In the rows, 128 means zero.
A single turn carries every row of the set below to another of its rows. Some are shown first; where does it send the rows asked next?
Sut: [158  93 107 126 168 169 137 162 144 141 142 174 160 131 144 117 119 135
 108 115 120 139]
tagem: [149 131 136 117 127 152 125 151 123 155  92  98 121 145 114 127 135 141
 142 119 128 123]
Gaz: [141 134 110 111 130 156 118 190 110 121 103 141 175 130 110 137 150 138
 117 111 146 125]
vuzo: [151 110 119 135 121 153 132 138 130 121 133 165 161 134 123 146 142 159
 158 140 110  92]
zed: [159 154 166 131 171 166 142 146 107 127 135 137 150 104 127 149 118 127
 131 112 133 132]
ris: [140 102 115 136 165 133 115 102 129 141 133 159 155 114 130 125 139 146
  93 121 121 155]
kanaz: [161 109 128 108 121 118 145 159 144 119 122 159 191 144 125 110 118 128
  98 108 135 128]
zoviv: [157 112 167  97 145 156 136 142 131 159  92 170 149 105 125 158 117 144
 116 101 134 131]
Lugan: [107 137 136 113 130 148 131 148 129 145 125 180 139 119 115 121 123 129
 117 168 117 119]
Tilus: [139 125 144 135 164 146  98 155 136 147 162 133 151 128 110 142 144 146
 142 147 111 112]
Nute: [162 114 128 113 135 121 150 120 110 134 130 156 142 134 112 109 118 161
 117  85 152 143]
fumap: [103 111 143 125 144 151 136 145 127 114 149 127 118  91 118 127 139 139
 129  88 116 127]
gufol: [179 100 138 117 134 154 101 147 138 144 128 196 158  98 136 125 139 141
 149 117 130 118]
bana: [157 112 130 144 146 149 120 149 139 133 117 109 142 132 132  92 135 139
 162 122 142  95]
tep: [140 114 144 113 115 150 136 173 152 118 119 139 159 145 128 166 103 144
 140 146 115 136]
Suzag: [150 118 109 111 172 150 127 113 140 144 108 136 147 112 113 124 128 151
  94 100 153 102]
bosa: [116 125 133 105  91 149 147 133 120 125 118 139 150 140 106 127 144 151
 145  87 118 114]
nalet: [142 104 154 113 106 134 141 157 135 129 127 129 166  96  97 133 161 134
 141 145 120 115]
niket: [143 109 135 102 164 152 146 143 115 144 153 148 154 120 104 136 147 140
 104 110 136 177]
diru: [143 138 118 110 131 133 114 161 144 148 126 154 159  71 140 107 130 161
 141  91 106 129]
moto: [114 116 153  86 142 159 125 145 125 133 120 166 116 113 108 120 147 108
  92 109 130 128]
Semin: [142 131 100 119 154 160 158 146 133 152 130 149 153 107 114 124 105 161
 126 154 154 107]
tak: [136 153 131 139 143 137 123 112 129 125 134 137 168 107 124 122 128  96
 134 116 128 129]
puvi: [163 100 122 122 150 159 105 144 137  99 131 162 115  98 139 121 114 143
  96 125 138 123]
lonas: [142 126 119 148 119 157 113 153  97  96  95 164 140 119 133 139 131 151
 101 120 116 117]
suk: [169 107 160 120 133 140 148 156 117 120 132 193 164 134 129 124 132 159
 101 106 111 108]
zud: [157 114 117 104 102 146 135  99 133 138 108 162 156 117 110 116 134 114
 125 102 134 117]
Veri: [141 118 132 109 122 144 146 130 154 107 120  99 142  98 114 123 154 132
 113 145 102 117]
Toda: [154 155 136  97 112 151 127 142 123 135 128 127 133 109 114 108 104 173
 110 108 104 140]
pigu: [114 133 137 125 158 130 114 123 139 140 129  96 159 114 104 131 134 160
 112 103 126 117]
lova: [137 118 173 129 139 154 118 173 130 132 112 122 119 138 139 107 126 131
 141 131 123 115]
somo: [155 119 137 116 149 163 117 142 132 150 142 164 157 166 118 112 130 135
  86 134 105 133]
lutiv: [114 116 145 120 132 135 139 146 140 132  84 134 159 119 137 152 115 171
 133  91 117 116]
Megu: [157 128 136  91 156 151  90 164 139 144 144 141 162 123  96 111 154 135
 108 128 153 124]
dom: [131 114 154 106 143 102 120 148 118 149 111 177 155 122 130 120 126 142
 114  90 135 155]
Kipip: [143 111 152 110 159 150 145 156 145 127 116 118 145  84 121 143 166 158
 129 128 100 108]
ponav: [156  97 147 139 120 136 146 140 136 118 110 120 148  79 121 150 127 161
 126 148 118 113]
Viset: [135 101 125 140 133 149 123 149 126 149  99 131 106 116 140 126 143 129
 160 109 113 113]
rima: [185 122 150  98 108 155 111 142 140 126 121 144 155 133 113 130  97 137
 110 139 143 146]
Sez: [136 107 114 139 147 157 119 150 147 109 163 124 128 122 126 130 103 128
 132 141 125 133]

Viset -> Kipip
lutiv -> fumap
Now these:
Megu -> rima
lonas -> diru
Nute -> ris

